Each path below is one point turned by a fixed rotation once a step. After each direction that follows a path, write how fast that rotation turns it, in deg/step (0 if it stays still).
Each turn is a multiple of 5 degrees from 10 to 175, or 0.
Each row of a path follows its step; steps can be skipped.
path 1
step 1: [ 24  18 -26   1 -28  -9 -29   0   1   9  -2 -18 -21  -5  16 -12  10   7
  14  37  -9  13  25 -12   2  13   9  17  14  15   8   7  23 -22 -22 -14
  -2  -8]
step 2: [-10  37   1  -1  -7  -2  39 -21  29  22  18   3  -5  17   0  15   8   0
  -4  23  -4 -16   9  -2  22 -14  21  -5  24  -5  26 -18   6  -8 -12 -19
  14   3]
step 4: [ -1  -1 -12  10  11  -5  -9  10 -15  17  -8   7 -26  10 -26  27   3 -22
 -12 -14 -19 -15  32   4   8  47   8  18   4  -3  23 -18  -4   5  22  -8
   0  19]
step 5: [-33   1  14  -4 -12 -24  -2   9  -8  11  -9 -14  37  -7 -35  38   8 -20
 -25  -5  16   3   2 -15  21  -6   2   2  -8 -11   4  18 -17 -11  20   6
   3 -10]
step 7: [-28  -7   0 -42  -8  -3 -11 -20  -3  -5 -10   5 -31  -8 -10  14  16  20
  -5 -11  13  -2 -10  -9 -34   4  32   0  -2   4 -11  19  -4  -5   0 -36
 -21  18]
step 12: [ -1 -15  14  -3   5  -4 -33  23 -18  19  -4 -29 -17   4   1  44   0  -2
 -14  21  11   7  -2  14  -7  21 -27 -23  23  -6   4 -12   3   0   1  24
  11  10]
step 14: [  5  17 -21 -41  20   2   0  -5 -20   7  15  -8  -3   0  16   9  21  35
  -6 -13   3   5   5   8 -16  -6   2 -15  -9  -1  -6  -7 -27  38  -3  24
 -28 -21]
step 17: [ -6  17   4  32 -28   8 -14   1  -9  -9  36  11  24  10  -7 -11  15  18
   9  -5 -18 -17 -18   7 -12 -14   6 -15  26  19  -1 -41 -21 -12   3   1
  -6   0]
step 18: [-14 -28  -6  30 -15 -10  -4 -24   6 -17 -12   4  -7  15 -22   0  11 -13
  -1  15   4   8 -13  24  -2  -2  11   5 -14   7 -27 -31  19 -12 -43  12
  -6  21]
step 21: [-16  -2  -4  -1  51 -34  12  -8  -8 -10   7  12  -1   4  25  -6 -23  -6
 -12 -13  15  12  13  21  34   7  12   1  14 -11   1  11  -6   9 -32  -4
 -21  -2]
step 22: [-31  12 -10 -28  20  10   9  29 -30  -8 -22  13   6  -6   7 -16 -10  -1
  10  11   4  -3  23   6 -22   7   8  34  -7   2  14 -13 -36   5  14  -4
 -13  -9]
Directions:
[ -5  -4   5   1  13  -5   0  -1  -4   4  -4 -14  -5  -4  -1   0   5   0
 -10  -8   7   0   0   7  11   5  -8  11   1  -3   0  -5  -6   7   7   0
   7  -4]	45
[  4  -4  -3   1  -4   2  11   1  -4   5  -5  -4 -11   7  -7   1  -5  -4
   1   2   0 -11   5   5  -2  -1   3   8   5  -5  -9  12 -11 -10  -3  -9
  -5  -5]	125
[-4 -2  2 -4  2 -1  0  6 -8 -1 -4  6 -1  7  6 17 -6 -9  6 -6  1  1 -4 -2
  6  5  2  0 -1  1  7 12 -8 10 -2 13 -4  1]	45
[ 15   1 -16   8   9  -8   0  -2   3   2  -3   5  -9  -3   0   3  -4  10
  -3 -11  -5   9   5  -8  -1   3   5   0   2  -2   1  -3  -6  -1  -6   3
   4  -1]	145
[  6   8   4 -14   4  -9  -2   1   1  -3  -8  -9  -1  -6  13   5   1   3
   3  -2  -8  -3   0   8   0  -8   6  -2  -1   4   1   5   6   3  -9 -12
   1  -3]	55
[ -2   7   1   1   9   5   0   4   2   2  -5   2  -5   3   8  -1 -10   3
  12   6  16  10  -5   3   2   2  -1   6  11  -2   0  -4   9 -10  -2   0
  -2  -5]	35
